(in the rows, 128 means zero)
Each named turn below is shown by a few rows before and after it. Which turns, in which order, take the first row of each later pair to the second? The first pair is answered.
kekot (before |-> after):
[134  94 114  92 125 129 103 123 113  80 129 118 114 118 137 117 106 129
  91 150 135 148 100 107 156 140 172 127 160] |-> [115  91 121  92 107 132 110 116 106  83 150 131 110 104 123 115 121 134
  96 143 138 145 118 113 152 152 170 118 159]
[ 92  74 157 129 115 113 124  75 134 122 149 137 125 123  92 120 148 167
 136 125 100 115 162 162 110 158  99 101 121] |-> [134 102 173 121 160 119 105  85 152 127 104 145 120 168 103 146 111 171
 126 130 112 110 104 169 136 101  80 141 133]
[102 138 145 115 138 148 111 116 147 125 118 147 133 124 111 143 133 142
 119 129 162  94 148 137 144 131  76 124 126] |-> [131 151 122 119 171 137 108 136 166 108  93 127 135 140 145 133 110 125
 123 132 150 101 137 116 144 112  95 132 126]
Lif (before |-> after):
[134 103 143 101  98 100 134 177 128 145 157 124 175  93 151  77 123 134
 123 108 172 163 142 129 110 150 126 117 116] |-> [159 124 151  94 124 103 119 185 140 151 128 125 174 125 162  90  97 137
 118 111 187 155 105 134 128 113 117 143 125]
[ 98  95 139 128 133 105  89 129 164  94 100 194 155 193 127 124  96 142
 115 122 155 174 120 146 112 104  93 125 114] |-> [ 79  82 114 134 113  99 104 134 156  87 139 185 163 155 131 104 124 133
 124 121 141 182 161 132  92 146 119  91 107]
[144 134 123  86 109 160 179 199 157 134 161 156 169 130 145 127 150 111
 140  72 138 132  91 118 119 171 182 129  88] |-> [151 140 163  77 122 164 160 181 164 143 137 177 157 158 126 147 133 138
 136  74 150 120  54 141 143 135 135 161  97]
setir (before |-> after):
[123 149 123  98  93  99 142 107 115 115 173 126 169 124 156 147 176 156
 135  98 123 104 117 145 119 148  89 131 106] |-> [136 150  96 102 101  93 145 119 122 102 170 110 177 119 177 138 170 138
 147 103 111 117 121 128 111 149 118 125 104]
[118 113 138 135 171 121 176 129 115 158  93  98 120 114 142 146 165 165
  89 101 158  96 135 110 152 136 109 130 144] |-> [114 104 129 141 169 122 181 131 114 150 101  93 121 102 144 137 170 166
  93 105 148  97 148 104 142 148 117 119 145]
[158 167 139  98 156 123 119 151 132 129  83 118 124 152 139 144  86 124
 132 131 138 127  92 130 145  91 133 155 156] |-> [100 123 183  97 113 123 120 106 113 135 123 145 112 127  80 151 120 164
 127 121 134 108 126 164 136 124  93 139 146]
Then:
Each pair is 2 to 3 turns apart.
[117  99 127 126 148 123 127 108 146 111 118 124 135 129 116 117 124 148
 132 144  95 131 136 133 115 137 125 116 129] |-> [109 106 150 117 129 129 127 101 132 131 132 145 130 125  96 135 131 155
 123 139 113 122 131 145 123 137 109 123 126]  setir then kekot then kekot
[195 130 125 119 162 135  93 140 160 116  81 114 125 137 171 119 104 100
 124 115  91 123  94 126 126 122 120 129 143] |-> [126  76 156 124 119 132 101  96 146 109 133 131 115 103 120 106 140 138
 126 111  74 102 149 154  99 167  92 100 132]  setir then setir
[123 122 118 125 109 128 140 140 114 124 160 111 143 105 140 112 137 110
 135 120 118 143 146 107 119 142 159 100 124] |-> [150 137 112 124 132 123 131 155 125 120 131 102 145 128 160 118 119 103
 134 127 118 145 120  96 124 121 161 108 129]  kekot then kekot then kekot
[157 110  56 117 162 123 104 133 166 128 103  85 172 150 194  94 127  83
 163 134  88 128 144  61 112 134 162 124 113] |-> [ 88  35 146 112 145 123  90  58 165 126 120 123 142 153 105 107 142 167
 152 131  85  92 157 135 110 135  70 129 107]  Lif then setir
[178 193 136 100  96 143 127 150  83 179 134 132 121  98  95 186 133  83
 118  95 174 144  95 114 155 105 114 168 114] |-> [163 163  81 117  88 131 147 160  85 150 160 100 137  69 121 150 149  60
 134 100 142 160 152  86 124 152 166 125 100]  kekot then kekot
[120 155 190 111 132 116 112 110 127 147 105 149 129 166 112 157 112 164
 121 117 151 135 102 166 161  90  61 157 132] |-> [103 161 190 115 105 122 125 108 111 161 133 165 130 142  97 161 136 160
 121 106 159 132 119 168 157 113  65 146 128]  Lif then kekot
[152 162 112  99 126 145 150 127 135 146 124 155 143 128 145 165 116  84
 136 117 130 129 132 124 139 139 128 128 118] |-> [120 129 117 101 111 138 155 114 128 140 149 158 139 108 122 158 130  95
 138 113 121 128 159 134 127 164 127 110 112]  setir then setir
[135 171  77 153 144 115 130 102 175 125 124  93 176 160 181 108 116  91
 130 112  96 168 129 120 150 131 190 149 119] |-> [146 186 119 144 141 124 117  95 176 151 107 118 165 186 164 135 102 108
 119 108 116 155  87 144 174  94 155 183 128]  kekot then kekot then kekot
[153 128 103 139 191 117 114 149 144  89 101 106 129 154 120 127 119 153
 145 130 117 124 114  94 116  79 120 161  99] |-> [133 108  80 146 167 115 132 149 130  81 139  98 136 116 118 108 143 143
 155 126 109 133 157  81  96 117 144 130  89]  Lif then Lif
[186 153 147 126 167 132  89 146 131 143  68 140 119 181 144 139  73 123
 112 126 145 139  54 123 144  63 112 171 154] |-> [ 75  92 133 149  67 132 131 114  85 146 187 158 126  76  87 101 167 137
 125 108 134 141 182 127  86 187 129  86 128]  kekot then kekot
[144 131 153 129 152 133 126 135 155 134  70 117 127 150 122 155 128 134
 137 127 136 115  95 137 125  69 100 128 131] |-> [116 126 175 129 122 142 130 118 134 145 100 137 121 127  94 159 153 151
 134 121 145 108 119 149 121  92  84 118 126]  kekot then kekot then kekot
[187 141 114 116 128 150 130 175 124 142 110 132 110 134 176 164 115  81
 127 145 132 159 112  88 125  97 148 169 146] |-> [125 119 152 115  66 163 137 144  89 162 166 171 100  86 119 171 163 110
 123 125 147 143 152 118 116 141 116 150 138]  kekot then kekot
[117  70 145 104 173 105  96 131 196 112  97 108 116 194 115 169 117 166
 149 161  52 119 113 155 143 132 144 146 132] |-> [120  91 166  94 163 119  98 128 187 133  92 129 112 197 103 191 119 170
 138 154  77 111  92 166 158 125 127 166 139]  kekot then setir then setir
[140  87 132 167 165 110  97 128 167 111  77  97  89 153 149 141  93  85
 120 148 101 131  93 146 139  79 133 142 168] |-> [117  68  89 175 139 108 117 137 157 101 118  79 101 111 161 116 125  68
 128 150  85 143 150 124 114 129 175  98 158]  Lif then Lif
[128 138 169 124 127 146 116 118 119 147 125 155 124 146 105 141 122 142
 110 134 143 101 104 154 153 111  95 142 128] |-> [ 93  85 147 135 128 124 123 103 129 115 144 131 127 126 102 107 129 153
 122 144 105 103 159 148 118 152 115 102 115]  kekot then setir then setir
[160 155 161 108 141 155 118 152 127 155  92 143 115 169 148 162 105 120
 112 118 146 122  81 124 151  88 110 170 157] |-> [151 120 166 118 162 144 105 133 142 132  81 131 114 183 142 150  92 137
 120 129 125 119  87 138 143  86  98 166 153]  setir then kekot
[ 92  62 239 111 148 105  82  93 172 127 114 171 122 157  62 145  94 183
 125 141 121  86  84 209 121  92  39 142 145] |-> [201 172  78 123 176 108 120 214 177 129  90 109 170 145 208 114  77  48
 148 149 125 149  80  80 113  97 201 123 154]  Lif then setir
[120 148 190 122 113 147  86 127 104 170 155 161  97 154 116 147 116 131
 126 106 156  91  70 158 154  83  93 155 130] |-> [142 162  92 142 109 135 120 177 105 149 180 114 129 116 179 108 136  70
 148 115 135 126 118  88 118 135 194 103 122]  Lif then setir
[120  80 136 133 126 170 123 100 151 118 127 112 101 102 133  74 150 151
 157 109 123 100 192 141 136 170 107  97 111] |-> [160  94 127 128 171 166 105 112 176 105  79  94 102 142 163  75 112 140
 160 121 115 110 152 129 151 132 110 122 122]  Lif then Lif then kekot
[180 171 106 128 158 146 127 161 133 131  96 127 143 153 150 133 113  98
 131 128 142 137  92 119 138 110 143 143 137] |-> [167 162 144 122 155 146 114 142 132 133  92 142 133 158 127 142 109 122
 124 125 146 122  83 143 146  97 107 157 134]  kekot then Lif
[138 137 117 117 148 129 122 136 146 124 102 117 131 152 136 129 125 126
 128 132 122 132 112 131 140 110 138 136 125] |-> [108 117 112 126 117 131 136 126 131 125 138 119 133 116 122 124 151 131
 129 127 117 128 152 130 123 151 143 112 117]  setir then Lif
[ 86 163 102 149  64 178 104 131 105 140 145 122 147 108  40 144 154 173
 156 148 124 142 160  95 145 153 115  92  81] |-> [144 218  87 134 105 185 100 168 119 147  98 114 153 141  84 159 117 139
 154 152 140 153 101  74 169 106 130 125  94]  setir then setir
[122 153 114 113 127 135 151 131 101 148 144 128 133 122 159 127 150 127
 125 122 140 138 137 129 130 162 141 118 133] |-> [139 158 101 112 141 133 144 137 111 145 123 117 135 135 177 127 135 116
 125 127 138 140 124 119 132 146 147 128 137]  Lif then kekot
[187 172 132 124 147 118 102 187 111 147 123 102 172 135 193 101 116 101
 125 177 118 156 107 132 144 117 154 151 132] |-> [123 155 187 117  85 137 115 152  70 180 181 149 157  95 125 120 164 136
 114 158 136 134 137 172 144 151 106 143 119]  kekot then kekot
